Here are some points, each followed by its number:
[-20  -9   1 -10 -67  -4 -15  39 -72 -33 -27  44  16 -12   4  24  21 -14 -75
  54  21  -8 -42  23 -50  45   1  -7 -25 -39 -41  40] 0
[-33  -1  38  -1  53 -40  40  -4   9  17   4 -76 -60  36  -3 -22  28  39  40
 -24 -42  72  -4  -6  64 -59  -9  25  -6  40 -25   3] 1
[-28 -12  43   2  23 -51 -76  19   3   5   2 -55 -43 -55 -40 -24 108  13 -18
  12 -29 -10  25   4  48   7 -25  13 -36   6  -2  70] 2
[ 57 -65 -24   0 -30 -12 -43  -5 -11  -4   0  59  52 -42 -19 -12 -31  -9  -4
  74   4 -64  13  -7 -64  88  -2 -34 -18   6  25  38] 3
[  -9    8   -2   61   31  -10  -74   -3   17  -58   38  -17   18 -110   47
  -10   46  -71  -27  -16   16  -37   74   26   31   -1    9   10   11   67
   25   -5] 4
[  31   57  -32   13  -82   55  -64  -26   31  -46   -4   80   35  -22   12
   65  -52  -24   -8  -31   70 -104   -1   15   -3    8    5  -31   16  -49
   23  -52] 5
[ 53 -11 -27 -30 -26  -2 -31 -68  20   8  -7  37  17 -38 -31  22 -38 -11  48
   6  13 -64  22 -31 -13  37 -18 -27  22  -8  49  42] 6
[-36  -2   9   8  14 -19  -4   1 -34  16   7  -5 -15  -5   6  -3  18   8 -21
 -12 -20  33   1   4  28 -28  -2  15 -18  -4 -26   5] 7
[-21   9  -1  14 -17  19 -25  -7  16  -3  21  11  -6 -22  14  16  13   1 -14
 -31  10 -21 -15  -5 -15 -11   1  -9  -7 -12  -3 -20] 8
[-10   0  -9   1  21  19  15  16 -21  -3 -19  -3  13  13  -1 -15 -16 -36  -1
  13  -2  26  -5   0   3   5   9 -12   8 -10  -3  -3] 9
[  5  -7  12 -38   5 -16  64 -15  29  28 -10 -18 -32  71 -26   7 -17  54  56
   9 -18  38 -22 -26  15 -21  -4   5   4   4  -4 -15] 10
[ 40  -6 -15  40  69 -14  12 -46  57  -6  32 -43  12 -12  51  -9 -48  14  48
 -31  -9  15  90   3  32 -38   1  11  31  90  39 -51] 11
[-32  -5  24   6  47 -23  15   8   0  16   2 -46 -35  19   4 -23  11  15  12
 -20 -25  51   2   0  60 -39   2  15 -16  14 -22  -8] 12
[ 13  21  -8  -1   2  35 -12 -21  48  15  14  -3 -10   0  -2  19 -15  10  25
 -43   4 -19 -12 -24 -16  -7 -12 -20   8 -22  30 -27] 13
[ 36  20  -7  12 -20  65   1 -37  78  11  17  15   7  32  -1  24 -49  27  45
 -46  25 -30 -23 -32 -52 -19   4  -7  19 -15  39 -67] 14
[ 12  -2  -2 -25  22 -23   4 -42  -2  30 -23 -14 -13  -1 -35  -2 -13   7  42
 -17 -18  -2   5 -31  43  -9  -7  -1  10   2  19  36] 15
[ -40  -50  -66   31  -70    7 -105   30 -102  -67    9  121  107 -121   30
    7  -45 -109  -69   47   70  -36   46   49  -85   93  -19  -49  -17  -51
  -13   94] 16
[-28  12  15  22  15 -21 -27  12  -3 -25  24 -22 -20 -36  29  -5  45  -6 -35
 -20  -4   4  25  30  47 -21   1  13 -11  16 -24  -5] 17
[ 24   5  24 -23  17   3  32  24 -11  29 -28 -27 -40  64 -32 -31  27  33   4
  38 -30  26 -41  -4  12  16  20   6   1  -6 -17  -7] 18
[-51  27  33  41  38 -37 -45  17 -10 -50  35 -35 -42 -57  49 -10  86 -15 -63
 -38 -12  15  29  40  72 -42  15  35 -18  34 -39 -13] 19
[-31  26   6 -54 -47  16  32  30 -62   0 -45  17 -13  55 -21  21  14  17 -59
  26  -5  23 -67  19   0   6   2  12  -9 -76 -64  26] 20
[  9 -10   2 -17 -13  -9  -3 -13 -11  16 -15   4  -1  -2 -28  15   0   9  11
  18   5 -13  -7 -12 -14  18 -13   2   2  -8   3  39] 21
Which two points above are nearest to each new point by angle? Their numbers follow each, nearest first.
[ -72   74   23   -1  -16   48   65   23  -57  -31   -7   33   -8   40   54
   35   18    5 -120  -45    8   34  -60   71   25  -66   43   33   -5  -71
  -62  -96] 20 7
[ 30 -28  -9 -11 -11  -5 -10  -6  -4   4   1  18  18  -9 -11  -2 -13  -2   4
  29   5 -29   4  -2 -24  38  -1 -15  -1   4  11  20] 3 6
[-35  23  20 -45 -32   8  38  38 -72   2 -42   6 -24  53 -13   6  22  16 -70
  28  -8  34 -59  22   9   3   8  22 -15 -66 -67  18] 20 0
[-18   7 -14 -68   7  12 127 -17 -28  33 -61   1 -25 119 -26  21 -74  44  57
 -13 -36 104 -35 -32  21 -46  -1  -7   5 -49 -25  -5] 10 18
[-29  49  28 -20 -47  23  62  31 -24 -48 -46  -3 -18  38  20  41  31  20 -55
 -13  30  -4 -51  36  25 -32   8  28  24 -30 -49 -24] 20 0
[ -7  -9  14  -6  11  25 -23  -4  49  15  11 -21 -48  10 -29   1  16  25  29
 -36 -14 -13 -23 -31  -9 -14 -14 -12  -6 -26  16 -19] 13 14
[ -7  -8  10  69  25  -7 -96  -5  58 -17  67 -25  14 -99  34  -9  46 -32 -15
 -37   5 -48  45   3  -2  -5   5  -7  -8  75  24 -39] 4 17
[-13  15 -19   9  33  26  33  17 -19   1 -31 -15  12  29  -5 -21 -31 -45   4
  12  -7  37  -8  -6  11  -2   7  -9  15 -12   6 -12] 9 18
[ 30 -13  41 -28 -21 -34 -35   6  60   8  26 -27 -61   4 -26   5  76  75   5
  -1 -15 -43 -12 -17  12   8 -12  12 -23   5  -6  -3] 2 18
[-13  48 -18  27   4  14 -20 -30  -3 -35  -6  27  19 -62  32  10 -16 -46 -10
 -54   8 -17  43  20  54 -31  15  -5  33  11  18 -17] 4 5
[ 25  11 -34   6 -51  43 -65 -37  37 -43  13  67  21 -34  26  31 -27 -32 -15
 -41  47 -96   4   8 -21   6  10 -22   7 -12  27 -36] 5 8
[ -3 -25  -4  26  39 -32  10  15 -32   8   2 -10  29 -17   9 -33 -14 -19  14
  27 -11  33  30   2  -5   3   4   3  -7  31   9  29] 9 11
[-13  -3   7  -9 -51  -8   3  30 -46 -16 -10  29  17  -1   6  23  15  -5 -49
  36  14 -10 -22  24 -37  28   3   4 -13 -24 -27  25] 0 20
[ 38  -2 -20  16  -5  44   8 -37  53   8  16  15  21   8  17  18 -55   7  27
 -31  16 -26   3 -19 -30 -14  11  -9  24  17  40 -50] 14 13
[-51 -25 -24  -5  24 -30  48   5 -87  11 -30  23  54   8 -14 -11 -70 -46  27
  39   4  72  18  10 -27  17 -21  -9  -6 -21  -2  85] 9 16
[-15   4  11 -28 -85 -17  20  34 -70 -14 -23  46  29  25 -12  22  18  12 -54
  58  13  -9 -41  34 -67  51 -16   1 -17 -51 -54  59] 0 20
[ 50 -44 -13 -23  -8 -18  -9  -5  -6  23  -4  15  22   3 -19 -11 -27  10  26
  45  -6 -34  12 -15 -39  62  -3 -26  -3  12  17  26] 3 6
